(in the rows, 128 means zero)
Named moves come first, each a turn or a mirror and shown by rows before and after it. Which of them, in which order, take the first row of each pair that follows to the second? Write the first one first, as in the answered first pair.
J:
[140 112 135 104 124 113 108 131 115 122] => [143 103 132 106 125 110 112 133 124 123]
[103 165 166 132 131 116  99 118 107  75] => [123 139 164 162 119 105 100 106 147  75]
[113 151 159 145 146 101  83 137 110  74] => [126 137 157 160 143  94  88 131 134  77]
[139 121 121 132 116 130 122 142 123 142] => [138 125 122 128 119 134 118 142 118 139]
W:
[114 156 118 128 142 145 137 129 110 129] => [139 114 139 164 136 120 114 134 135 116]
[162  96 137 148 114 117 120 133 146 136] => [129 156 107 103 123 152 149 127 111 148]
[133 113 121 155 104 122 124  96 180 137] => [109 162 100 118 109 146 143  89 153 146]
A:
[ 86 165 137 146 144 127  98 103 139  82] => [109 122  91 129 109 159 156  98 165 159]
[125 149 128 169 133  94 134 114 149  98] => [137 129 106 162 115 109 162 114 166 134]
[134 163 124 119 156 132 113  90 143 110] => [143 146 108 111 144 142 135  90 156 141]
V:
[112 134 124 107 132 128 127 136 103 133] => [110 153 123 120 141 119 128 116 124 116]
[107 130 131 119 133 130 118 132  98 122] => [105 144 123 121 137 133 124 116 106 122]
[149 110 149 126 121 112 104 140 113 104] => [137 128 119  92 112 144 139 135 101 138]
[152 101 166 153 130 112 102 157 114 117] => [137 136 127 105 120 159 151 150  96 165]
Then:
(2 to 3 moves a pair)
[117 102 170 130 125  93 114 184  87 114] => [110 124 112  92 107 140 178 160  94 171]
J V
[131 133 118  98 118 147 160 139 106 180] => [132 117 145  96 124 137 131 162  85 172]
W J
[125 106 153 157 110 127 101  96 153 109] => [103 146 118 113 112 165 140  85 128 144]
A W
[152  84  99 133 103 135 156 128 151 170] => [107 159 135  99 147 131 104 151  71 109]
J A
[133  75 148 184 122 130 126 123 164 146] => [ 88 157 159 157 158 134 100 131 106 100]
W A V
[107 177 128 110 119 133 156 113  99 111] => [129 159 113 140 112 126 173  90 144 115]
J W
[139 139 136 172 141 106 107 104 151  83] => [156 110 135 176 129 105 118 105 165 104]
A W V
[109  98 157 137 157 134  84 160 102  96] => [ 92 134  96  98 145 181 155 130 110 150]
W V A
[150  81 119 136 114 135 141 133 149 167] => [147 118 135 171 137 111 120 111 167 106]
A W J
[133 140 131 159 135 107 122 106 159  99] => [152  86 138 146 115 114 125 138 152 134]
A V
[114 168 112 113 147 120 119  90  78 113] => [122 133 121  90 138 125 115 120  53 146]
A W J
[104 165  86  69 125 164 159 128  90 173] => [142 127  67 123 103 147 181  91 171 174]
J W
[134 105 159 145 135  99  96 155 120 103] => [132  94 123 100 117 140 137 161 108 165]
J A J
[132 114 180 144 136 124 103 144 112 124] => [116 167 160 148 146 133 111 109 123 104]
A V A
[ 96 145 104  60 130 172 162 148  74 179] => [139  73 185 152 142  87  73 166 116  95]
A W
[154  65 139 168 108 108 129 126 165 131] => [142  61 157 131 114 115 112 167 107 143]
J A W
[140 149 110 171 133 102 137  82 164 101] => [132 102 123  92 115 139 141 158  74 171]
W V V
[129 144 145 117 146 127 100 140  96 108] => [160  88 141 135 121 127 117 140 135 140]
V A W
[124 114 155 121 142 115  91 162  94 119] => [101 170 116 101 144 145 132 130  98 127]
W V
[144 134 119 158 102 123 168 112 196 156] => [100 207 136 140 140 118 137 112 144  99]
A W
[143 119 144 147 121  98 101 141 144 101] => [126 145  99 100 114 141 152 131 132 153]
A W
[ 82 157 116 110 145 116 128 115  90 115] => [102 104 146 131 139  91  99 142  93 111]
V V W
[107 185 136 116 163 144 138 109 113  99] => [161  85 141 165 129 126 144 113 178 126]
A W
[133 113 142 158 115 123 109 131 145  99] => [114 159 112 117 111 155 146 126 125 129]
W A
[112 177 147  87 150 152 113 138  82 123] => [131 121 135  78 127 167 136 152  93 175]
W V
[ 90 129 111 119 151 152 157  93 112 175] => [107  81 145 117 142 138 129 132  96 181]
W A V
[136 149  87 132 128 150 190  97 167 155] => [128 116 181 131 156 105  90 172  87  99]
A V
[121 123 114 130 100 147 176 134 152 160] => [131 115 129 158 103 121 160 129 176 135]
W V
[139  69 164 142  88 101  83 143 111 158] => [103 170 164 144 127  94  70 108 100  91]
V J A
[ 86 155 123  71 137 153 171 134  61 175] => [115  94 114  92 109 149 190 136  99 209]
W A V
[157  96 133 177 130 134 146 117 191 136] => [142 103 179 164 153 115  92 153 138  93]
V A
[116 119 116  99 117 144 137 112 131 182] => [129 123 120 143 124 120 130  79 173 141]
J V
[127 163 131 108 131 131 132 121 149 111] => [136 125 155 106 129 121 106 150 128 112]
J V J
[131 122  99  86 110 164 140 136 121 157] => [128 105 121  81 113 153 113 157  99 146]
W J
[128 147 121 105 115 140 156  85 159 177] => [144 137 131 132 117 122 144  74 182 160]
A J A
[132 123 164  99 129 101  87 160  96 117] => [159  94 153 141 115  85  98 134 155 119]
W J
[123 112 144  99 131 133 117 157  89 141] => [117 151 150 128 147 118 100 137 104  96]
J V A
[ 82 165 147 118 141 140  96 118  68  64] => [144  72 109 179  94 134 146  82 181 120]
J A
